array([[-.08,  .32,  .19, -.30, -.24,  .23, -.39,  .12, -.07, -.19, -.01,
         .35, -.15],
       [ .33,  .23,  .11, -.17,  .41,  .39, -.05, -.23, -.39,  .15, -.38,
        -.34,  .08],
       [-.20, -.28, -.35, -.15, -.34,  .27,  .32, -.04,  .24,  .01, -.10,
        -.10,  .03],
       [ .29, -.33,  .15, -.32,  .17,  .41, -.41, -.12,  .31, -.41,  .03,
         .39,  .28],
       [-.22, -.04, -.08,  .01,  .13,  .30,  .16, -.37, -.05,  .05,  .25,
         .28, -.31],
       [-.31, -.07, -.30, -.33, -.41,  .01,  .20, -.42, -.33, -.37,  .03,
        -.28, -.21],
       [-.14, -.27, -.24,  .38, -.20, -.38, -.11, -.26,  .25, -.21,  .35,
         .12, -.26],
       [ .18, -.32,  .29, -.41,  .26, -.41, -.23, -.06,  .32,  .14, -.12,
        -.12,  .17],
       [-.37,  .29, -.03, -.32,  .09, -.13, -.09,  .23,  .11,  .14,  .24,
        -.29,  .38],
       [-.06, -.04,  .41,  .14,  .27, -.35,  .16,  .19, -.10,  .22,  .03,
        -.09, -.13]]) => -.20

array([[ .09,  .11, -.05, -.02,  .06,  .11,  .07, -.01,  .22, -.30, -.25],
       [ .37,  .25, -.20, -.02,  .35,  .15,  .44,  .03, -.11,  .01,  .00],
       [ .33,  .23, -.18, -.02,  .31,  .14,  .40,  .03,  .13, -.44, -.12],
       [ .09,  .24, -.04, -.07, -.04,  .32, -.08, -.06, -.18,  .00,  .00],
       [ .09,  .09, -.05, -.01,  .07,  .08,  .08,  .00,  .20,  .00,  .00],
       [ .13, -.01, -.07,  .03,  .19, -.11,  .26,  .05,  .08,  .00,  .01],
       [ .12,  .18, -.06, -.04,  .05,  .20,  .05, -.02,  .20,  .30,  .19]]) => .33

array([[-.13, -.11, -.04, -.15, -.18, -.05,  .02, -.02],
       [-.17, -.16,  .10,  .02, -.13,  .02,  .01, -.14],
       [-.11, -.18,  .02, -.05, -.21,  .04,  .08, -.09],
       [-.12,  .13, -.19, -.22, -.13,  .05,  .02,  .07],
       [-.15, -.02,  .13,  .11,  .01, -.01, -.10, -.13],
       [-.13, -.05, -.15,  .16, -.10,  .43,  .13, -.08],
       [-.13, -.14, -.04, -.08, -.16,  .05,  .00, -.06],
       [-.13, -.09, -.13, -.05, -.17,  .10, -.06,  .08],
       [ .11, -.02, -.09,  .11,  .17,  .06,  .02,  .14]]) => -.11

array([[-.38,  .14, -.42, -.10, -.05,  .21,  .02],
       [-.04, -.17, -.17,  .19,  .36, -.15,  .51],
       [-.01,  .05,  .27,  .41,  .06,  .32,  .24],
       [ .44, -.14, -.33, -.04,  .11,  .23, -.21],
       [ .14,  .36,  .09,  .22,  .17,  .21,  .04],
       [ .01,  .03,  .08, -.08,  .12,  .04, -.07],
       [-.26, -.04, -.06,  .10, -.24, -.18, -.20],
       [ .21, -.05, -.42,  .04, -.37, -.06,  .14],
       [-.27, -.23, -.04, -.12, -.03,  .23,  .16]]) => -.01

array([[-.05,  .01,  .07,  .09, -.02,  .02,  .20, -.05,  .02, -.24,  .43,
         .04],
       [ .08,  .07, -.13, -.16, -.11,  .02, -.09, -.01,  .18,  .03, -.05,
        -.01],
       [ .07, -.07, -.16, -.10, -.05,  .10,  .02,  .06,  .09, -.03,  .00,
        -.01],
       [-.04, -.22,  .04, -.05, -.05, -.19, -.17,  .17, -.15,  .07,  .07,
         .10],
       [-.10,  .31, -.03,  .02, -.02, -.02,  .06,  .01,  .11,  .02, -.19,
        -.04],
       [-.03, -.18,  .28,  .05,  .12, -.19,  .08, -.02, -.09, -.12,  .22,
        -.02],
       [ .03,  .15,  .10, -.10, -.02, -.10, -.07,  .11,  .18,  .08,  .23,
         .12]]) => .07

array([[ .05,  .08,  .16, -.07,  .36,  .23,  .17],
       [ .13,  .12,  .16, -.09,  .48,  .30,  .23],
       [ .01,  .01,  .10,  .10, -.33, -.13, -.07],
       [ .00,  .02,  .01,  .00, -.23, -.17, -.10],
       [ .03,  .04,  .06,  .18, -.34, -.16, -.08],
       [ .12,  .12, -.25,  .36, -.08, -.13, -.06],
       [-.01, -.01,  .29, -.13,  .15,  .22,  .16],
       [ .13,  .13,  .16, -.08,  .55,  .33,  .25],
       [ .13,  .12, -.29,  .32, -.02, -.10, -.05]]) => .01

array([[ .44, -.06,  .27,  .14,  .29,  .14,  .22,  .33, -.20, -.12],
       [ .09, -.21, -.02, -.29,  .13,  .13, -.02,  .02,  .20,  .30],
       [-.36,  .22, -.20, -.01, -.19, -.31, -.32, -.24,  .29,  .25],
       [-.14, -.42,  .20, -.50, -.21, -.11, -.40, -.34,  .46,  .05],
       [ .23,  .12,  .11,  .39,  .41,  .25,  .29,  .43, -.27, -.06],
       [-.17,  .11,  .21,  .14,  .06,  .03, -.24,  .14, -.16, -.05]]) => -.36
